The rows of X fall into a few groups, which share some directions, and each row is roughly a mix of its group's hidden directions, except one row that fits no group.
X:
[[-18  -5   3   6 -24  -4  -8 -17  11  11]
 [-14 -13   7  -7 -10 -13  15   2 -23   7]
 [-10  -6   7  -6  15   0 -20  -7 -22  14]
 [ 15  -9 -12  -4  -7   8  -9 -24  12  14]
 [  4 -17   4   6  -2   0  10  11 -12  29]
 [  7  11  -5 -17   2  -6   2  12 -14 -26]
 [ -5   1 -10  -7 -29  -9 -19  -8  -2   5]
 [ 15  -1  12  -9 -16 -10  14  21  -5 -10]
 [ -4 -27  11   0  -3  -3  -4  16   9  17]
 [ 14  19  -3   5  -1 -21  13  -5 -18  -4]
 [  5   5  22   5   9  19  11  17 -12   3]
 [-16   1   8  -8 -22   5  -1   0 -10 -24]
 [  5  -2 -11   2   7  11 -17 -29  -5  -8]
 [ 10  -7   0   4  -6 -18   4  28   1  16]
 [-18 -12   7   2   9  18  22 -11  -9   2]
 [ -4  11  -3 -18  -6   9  12 -15  17  18]
 [ -3  -9   7  18  -6 -10  18   5 -23  11]
 [  2  -2 -18   4 -11   4  27 -18   2   1]
 [-22 -18  -6  -6  10  -1 -20   3 -13   0]
 [ 25   3   1   0  11  11  15  14   0 -16]
 [ -6  -5  -2  12 -10   1  -4  12  28 -18]
 [ -2  20   4   4  14 -23 -12   1 -15  -5]
 [  8  13 -11 -21 -13   8 -15  -6 -13  -9]
 [-13  16 -17 -11 -15 -12  17  -5   4   5]
 [-26   1  -5  -3   3 -17 -18  -5  -3  15]
 [ -8  33   0 -11  -4  -4  11  -3  12   2]
 [ 12   7  17   0   2  25   4   3  10 -19]
 [-15  -3 -13  -2 -15 -28  -4  -2  10  -4]
 [-10  10   3 -13  -9   2 -11 -26 -14 -12]
 [-11  -4   3  18  12  19 -11 -12   0  19]
 [ 19  -7 -13  -3  -9   4 -24 -10 -11  -8]
 [  5  17   9  10   5 -17   1   5 -27  -4]
 [ -9  -1  18   5   4  22 -16  14 -13  -4]
 [ -2  -8 -15 -11  -6  18   2 -12  25  -3]
 [ 16  -2  20   1  -6  21  12   6   0  16]
 [ 15  11  -7  -4  -5 -26 -15  13   8  -3]
 [ -8 -24   1   7 -11   1  18  17 -12  -1]
 [-25   9  10  14  19  11   4   4  -3   8]
 [ -4  15   8 -10 -11  14 -16 -22  -9  -3]
 [  3  -9  -3  15 -28  -4  10  -8  17   2]
 [ -3 -13  -2  10 -13  27  -5  -2  -1 -19]
 [ 23 -14 -15   3  14  -3  -2 -15  10  -9]
 [ -7   6  17 -10 -26   7  -7   0 -17   8]
 [ 25 -11  -5   1  11  -1  11   5 -22   5]
 [ -6  10  17 -11 -23   5  -8  -4 -17  10]
 [ 11  11   0  -3  18 -11  -2  -6   4  29]
 [-20   3  19   6 -11  -4  13  16   3  15]
 [  3   3 -16 -16   3  -6  -7 -11  29  -3]
 [ 27   6   9  -4  -9 -17   9  13 -10   3]
 [ 19   9  -4 -25 -13   1   1   5  -9 -15]
 [-21  12  -3  -2  16  14   4 -16   9  14]
 [ 14  -7  -7   3  -3 -26  -2  20  -1  13]
 [ 16   6   9   5 -21  13  17 -13   9  -2]
 [  3 -22   1   5 -11  -2   0   2 -22  21]
 [-15 -15   6  -5  10   2 -23   8  18   6]
 [  3  -9   6   2   2 -12  16  19  -4  25]
 [  0   2 -25  -8   1  -3 -20 -20  -1  -9]
 [ 14  14  -1   3  19   7  -9  -8  13  22]
 [  1  -7   0 -13  22   6  -6   2 -28   2]
 [  7  13   5   8   4 -28   5   4 -21   2]
 [ -6  11  17   5  12   2 -22  12 -17  -6]
 [-14   7 -12   6  11   7 -24  -8 -17  -7]
 [-11  13 -15  -7  13  -7 -12 -17  16  -9]
 [  4  19  14  -2  12  -5 -21  11 -13 -10]
 [-10   1  18  -1 -22  21   4  14  -3  -1]
 [-13  -7   7  -3 -25  12  -1  -2 -14 -18]
 [  1 -10  10   4  -4  -2  15  23  -3  24]
 [  1 -29 -11  11  -1 -14  -9   2 -11  10]
 [ 16  -8   0 -19  -4  -3  -9   8  26   4]
 [  6   9   2  10 -23  -1  14  -6  24  -2]
 [ -4  -4  14  23   9   6  -9  16 -19  -5]
 [  1  -6   5   9  12  29   7  -7   4  18]
 [ -3  -8  15   3  -3  13  13   9  -9  28]
 [-12   4 -25 -16   8 -11   9  14  -8  -7]
 [-12  -6  -6   5   8  -7  13 -14  26  14]
 [ 25  12   8   3   1  13  17   5   9 -12]
 [ 16 -26   7  12 -12  15   3  -6  -5  -4]
 [  6  -7 -20  -7   9   0  12  20  -4 -20]
 [-22 -17  -5   4   3  -1 -22  10   8 -11]
 [ -6  -5 -19  -3 -11 -27 -10  -6   7 -11]
 [ -6 -11  -1  -3 -19   3 -10 -16 -24 -10]
 [ 18 -21  -2  12  -9   3  -9 -13   9  15]
 [-25 -12 -10  -3  10 -10 -21   9  -3  -1]
 [ -4 -24  13   9  -4  -8   5  17  -7  17]
 [ -9  17   8  -4   6  24  -2 -17  10 -10]
 [ -9  12  15  -2   8  10  19  17  16   7]
 [ 12  -4   1   5  28  16  13 -10   9   4]
 [  3  -4 -21  -8  -6  -1  15 -18  21   0]
 [-10  15 -11  -3 -22 -11  14  -7  16   4]
 [-29   6 -16  -8   0 -17  -9   5   6   2]
 [ -5   5 -17 -11   3 -19   7  -4 -18  20]
 [ -9  -3 -21  -3  -3  11   9 -22  18  -3]
 [ -5 -22  13   2  -6  25  -4  14   1   6]
 [ 17  11   9  -5  16  17   8  12   1 -18]
 [  4  24  -7  -1   0  18   1 -12  -9 -19]
 [ -1 -18   4  15 -22 -20  -7   7   3   4]
 [ 21  19  -3   1  -8  -5  17  -4 -17  -8]
 [ 14 -19  10  22   4  11  -2  -5   5  16]
 [  6  24   5  -2  10   5   5  14  19 -16]
 [ -7  -5   8  16 -12  13 -21  -2 -10  18]
 [ 20  21   8 -12 -13  -8   7  10   7   8]]
In each list below, four rows fit none of the groups, and each other row fits one group, some only roughly. Which are they? Name them in the order they come.
  * j_234: [ 13 -11  -8   8   9 -19  -2  21 -15  -6]
  * j_85: [  7  -7  10  10  26  13  -9   6  12 -13]
  * j_866: [  1   0  -2   0  21   6  -2 -25  -6  21]
  * j_567: [  3 -17  -5  12  10 -12  16   8  18  14]
  * j_441: [ -8  -7  -9  -1 -12  -1 -11 -14 -13 -27]
  * j_81: [ 28 -10   9   4 -15   3  10  -1   6 -15]
  * j_616: [  4 -13  -7   5  -4  12   2  12  18 -26]
  * j_767: [ -4   9   1  10  -8 -23  -3 -12   6  24]
  * j_132: [  2  10  11  -6  -6 -17   6  21  -1  23]
  * j_700: [ 12   7  -7   2 -12   9 -26  -7   6 -19]
  * j_146: [  2 -11  -6   6 -16 -14   4 -15 -12  23]
  * j_493: [  5 -11  -3  -1 -28  -8  -6  -8  14  17]
  * j_278: [  4  16  -3 -12 -19   5  25 -12   2  -1]
 : j_234, j_85, j_567, j_81
  * j_948: [-26 -14   0   5  16  20  -2  -1  -5  -2]
  * j_794: [ 10 -20 -18   9 -16 -16   9   1  -5   6]
  * j_944: [  1   6   8   4  -1  14 -31 -10 -13  -1]
  * j_110: [  6  -4   6   3   5  -3   3   4 -13  35]
  * j_139: [-17  -8  14   8  -6   2 -25  -6  16   3]
  * j_437: [-16 -13 -18   1  -3 -20  -1  -1  -6 -19]
  * j_688: [ -1 -19   0  13  14  -5  15  12  17  13]
  * j_106: [-12  -4  -6   3  16   2  18   0  15 -23]
  * j_829: [ -8  -8   7  -6 -29  -2  -4   2 -21  -8]
  * j_261: [-21 -23 -10  10  -2  11   9  -9   7   9]
  * j_246: [  4  -3  -8  -5   7 -31   2  -5 -11  17]
 : j_948, j_944, j_437, j_688
  * j_383: [-30   0  -3  -8 -16  -1  -7 -15  -1   7]
  * j_921: [-21   4  10   8  16   3 -24   3  -8  -3]
  * j_804: [-19  10  -7 -25  12   3   3  -1 -17   1]
  * j_817: [ 13  -7  -6   4   9   0  -8 -13 -11  29]
  * j_63: [ -8   1   9  -2 -20   3   1 -25  -7  19]
  * j_806: [  0 -16 -10  -9  -1 -18   6  -5  24  12]
  * j_558: [ -5  12  18 -13   0  17 -17   9 -10 -12]
  * j_400: [ -8  -2  10  -9 -24 -12  -3   4 -22  10]
  * j_738: [ -6  16  -5  -9 -15 -11  11 -20  -2  18]
  * j_566: [ 10  -4   4  -8 -21  -5 -22   8  -4 -19]
  * j_879: [ -2 -18 -14 -13   6   4   5   8  17  21]
  * j_4: [ 12 -10  10  11  -1  20 -24 -10   0   5]
 : j_558, j_566, j_879, j_4
  * j_930: [ -1  -2  11  -7  -4 -17   8  10 -12  28]
  * j_796: [ 26   9   4   5   2  14  -2 -20   3  13]
  * j_324: [-11 -16  20   3 -12   6  11  10 -19  -5]
  * j_57: [ -6  14  -2 -12   3 -28   5   5   6 -18]
  * j_609: [ 28  -2   8 -10 -16   4   8  16  -1   1]
  * j_549: [-15   2  -4  -6   1 -24  19   5  18  -5]
  * j_978: [ -1  10  10 -13 -27 -11 -14   4 -12  -3]
  * j_853: [-10 -22  -4 -12  -6  24   4 -12   1   0]
  * j_190: [ -6 -24  12  14  -4   3 -23  -6   1   6]
  * j_813: [  9   6 -15  -3 -12  21  19 -14   3  -8]
  * j_316: [ 11   1  12  -2  -3 -20  -8  18 -20  -9]
  * j_171: [-11  22  -2 -14 -13  11  18  -9   5  -5]
 : j_796, j_324, j_853, j_316
  * j_485: [-12 -22  -1  11  -4  20  13   2  -2 -14]
  * j_283: [ 10   1   1   1  24  27  -1 -12  -3   5]
  * j_494: [ 20   6  -4   5 -16  -1  14 -19  15  -9]
  * j_923: [  3   4 -13   0   2   1  14  18  19 -22]
  * j_809: [-16  -3  21  -7 -11  11  17   2 -11  14]
  * j_147: [-26  -4  -1 -14   1  17  -9   4   2 -18]
  * j_22: [-13   0  17  -6  -7  -1  24  10 -10  17]
  * j_844: [ 15 -12   7   6 -16  13  -5  -9   6  23]
  * j_317: [ 13  21  -7  -4  20   7 -19  -5  -1 -11]
  * j_223: [-13  -4   3  -6  11  11  23  -4 -24   0]
  * j_468: [ -6   1   2   5  -5  36   2  -3  -8 -10]
  * j_869: [-19  -1   7   0 -21  -9  -9  -7 -14  17]
 : j_494, j_317, j_223, j_869
  * j_173: [ -1  -8 -16  14  -5 -22   1  15  19  -3]
  * j_754: [  8 -10  -3  -4  21  10  -4  20  -5 -20]
  * j_919: [  3   0 -13   6  -4 -24  23 -11  -3   9]
  * j_150: [ 18 -14 -18   7 -12  -2  22   6  -2  -6]
  * j_296: [ 21  21   7 -14   6  -2 -15   8  -1 -12]
  * j_659: [ 16  13 -10  -2   1 -13 -25 -13   4  -8]
  * j_238: [-10  24  -7   7  11  -4  -8 -17 -12 -13]
  * j_228: [ -4 -15   5  17  -4  -5 -22  18 -12   4]
  * j_934: [  6   5  11   3 -14   8  19  25  -6 -10]
  * j_710: [ -9  20  15  -8 -14   9   0  13  12 -15]
  * j_695: [  3  -8  22  15  -3  23 -12  -3 -11  -1]
  * j_389: [  4   7  -3   2  -9  25  -6 -14  -8 -22]
  * j_974: [  3   3   5   9  21 -17 -20   3  -5  17]
  * j_824: [-12   5  13   2  12  23  17   1   7  15]
  * j_306: [-26  10  -4  -2  -9  -8 -14   9 -17  -8]
 : j_228, j_934, j_695, j_389
  * j_793: [ -8  -8  -8  -3   2   4  -5 -31 -17  -8]
  * j_734: [ 13  -9  -5  14  23  17 -11  -9  -8  -5]
  * j_602: [  4  -5   7  16 -25  10  -1   3 -22   0]
  * j_9: [  3 -12 -19   1   4 -27   2   8  -1 -15]
  * j_210: [  1 -16   8  -7   1  16   5  25 -12  13]
  * j_604: [  5 -11  10  18   5   7 -17 -16 -15  12]
  * j_290: [ 15 -11 -14   8 -11 -12 -19  10   3 -14]
  * j_157: [  2 -18   3  15  -6  28   4  10   0   9]
  * j_144: [ -5 -23  -3  12   8   3  20  19   1  -3]
  * j_160: [  2  17   7 -12 -14 -24  -9  14   1   2]
  * j_503: [ -7  -5   7  -3   6  27  -8 -21  -3 -12]
  * j_231: [ -6 -11 -13  -4  16 -19  -9   8 -19   9]
 : j_602, j_210, j_604, j_503
  * j_822: [  5  -2   2  11  -8   7  12   8  10 -32]
  * j_430: [ -3  -2 -18 -11  -6 -11   1 -20  22   7]
  * j_114: [ -8   7  -3  -1  25   8   3 -28   3  -1]
  * j_368: [ -3 -18   0 -10  -2   7 -16   6  21 -19]
  * j_387: [ 12   8   6 -19   2 -17  -2  20 -16   6]
  * j_526: [ -8  -5 -11  11  27  -1   5  15  15  -5]
  * j_105: [ -7 -10 -15   5   7  -4   1  -7   0 -32]
  * j_199: [-23 -18  -4  14  -3  17   9  -8   0   7]
  * j_771: [ 27 -14  -7   0  -3  -8  -9  -2  -7 -20]
  * j_295: [  0  -5  14  10 -22  18   2 -12  16  -8]
 : j_822, j_368, j_387, j_526
  * j_97: [ 13   4  24   0   0   8  -1  22  -8 -13]
  * j_402: [  6 -12   9  -8  14  23  -4   1 -20 -11]
  * j_100: [-22  13  -7 -17  15 -11  -7   0 -11   8]
  * j_294: [ 16   3 -16   1  -3 -14 -23  -3   8 -16]
  * j_82: [-16  -3  -9   9   3 -29   0   5   8 -14]
  * j_987: [  3   2  10  -4   1 -18  -2  17 -27  -9]
  * j_871: [ 14 -12 -14   2 -16   0   4 -19  19   3]
  * j_707: [-5 -4 19  0  6 14 11 19 19 10]
  * j_837: [  7 -13 -21   8  10 -17   5  19  -5  -3]
  * j_185: [  1  19 -16 -10  16 -17  11  11  -7   3]
 : j_97, j_987, j_871, j_707
  * j_162: [-20 -25 -10  14  -6   8 -10  -1   4   0]
  * j_145: [ -5  11   5 -14   2 -11  15  20  -7 -19]
  * j_320: [-9 14  6 -9 24  7 21  6  3 -8]
  * j_668: [ 17  18  13 -10  -3   9 -12  12 -10 -15]
  * j_709: [  3  13  12  -7 -12  -5  16   9  -2  26]
  * j_691: [  8  18  -3 -20   2  25  -5 -10  -6   2]
  * j_717: [ 19 -17   1   8  20  -4  -7  10 -17   6]
  * j_724: [ -2  11 -15 -14 -14 -20 -14 -11  -9  -3]
  * j_24: [ 14  -2   1 -11   2 -31  -4   8  12   8]
  * j_884: [-12 -12   7   5 -16  20  -6   0  13 -19]
  * j_276: [  3  22  -4  -8  14 -12 -21  -3   6 -12]
  * j_152: [  0   1   1  17  11 -10  -2 -13 -30   1]
  * j_87: [ -3  13  14 -11 -14 -17   5  23   2   5]
 : j_162, j_709, j_724, j_152
  * j_730: [ 10   7 -18 -17  18  -1  -9 -17 -10  -4]
  * j_521: [  4  15  -7 -19  21   0   7  15 -11  -9]
  * j_462: [-11   5  16  -1 -11  14  13  24   9  -6]
  * j_917: [  0   5 -13   2  23   1  -3 -23  10 -14]
  * j_958: [ -6  12  -4  -6   3  13  -6 -13  -7 -30]
  * j_477: [ 19   2  20  11  20  -1 -12   2  -4  10]
  * j_988: [ -9 -12   3  -4  15  16 -15  14  -1 -20]
  * j_536: [ -9  -8   7   1 -22  -9   8   0  17  21]
  * j_476: [ -7  16 -14   1 -19 -13   3   2  17 -16]
  * j_377: [ 11 -17 -14   6   7  -3 -10 -17 -15  15]
  * j_342: [ -1  14  -9  -8  10 -10 -12 -22  18  10]
 : j_730, j_958, j_476, j_342
  * j_272: [  8 -24  14   6   4   0  -5  11   9  22]
  * j_504: [ -2  -7  11  13  -6 -24  11  21   1  -9]
  * j_940: [  7  -5  -9  -6  11 -28  -6  -9 -10  17]
  * j_472: [ 11  17   2  -4 -14   7 -28  -6   3  -6]
  * j_299: [ 17 -22  -2   6 -21 -14  -3   1   9   3]
  * j_679: [ 22 -10   1  -7   1  -5   4  25 -11  13]
  * j_165: [ 25  -5   5 -13 -14  16   5   9  13  -1]
  * j_378: [  6  -2   2  -9  -1  10  -5  -8  17 -31]
  * j_454: [-19   4   0   5 -23 -14  -2   5   6 -19]
  * j_890: [-14  -4  11  14 -22  -9 -11  13  -9   9]
 : j_272, j_679, j_378, j_454
  * j_703: [ -2   2 -11   2  -5  16  20 -16  18 -13]
  * j_111: [ 19 -20   9   7   6  11  -3  -5 -21   7]
  * j_74: [-16  15  -6 -14   5 -16  17  -2  16  -3]
  * j_289: [-19 -10  14   5  -5   5  -9  20   5 -19]
  * j_629: [ 12 -13  13   8   3   3  -8 -18 -15  20]
  * j_533: [  2 -21 -12  17   8   0 -11 -16  -4  16]
  * j_909: [  3 -12  -1  13  15  10  18  19  16   0]
  * j_670: [-14   2   2  -9  24   6 -20  13  -2 -11]
  * j_221: [  6  14  12 -17  -5   4  14  20 -12 -11]
  * j_548: [  7 -15   6  -4  -4   7   4  -4  -1  34]
  * j_428: [-23  -5   6  14 -14 -20  -5  13   0   5]
  * j_683: [ 17  -3 -15  -9  10  11  -3 -24  12   4]
  * j_67: [  9  18  -9 -15   1  -4  24  -4 -14   7]
  * j_153: [  8   9  -7   4 -22 -14  19 -11   6  13]
 : j_703, j_289, j_533, j_548
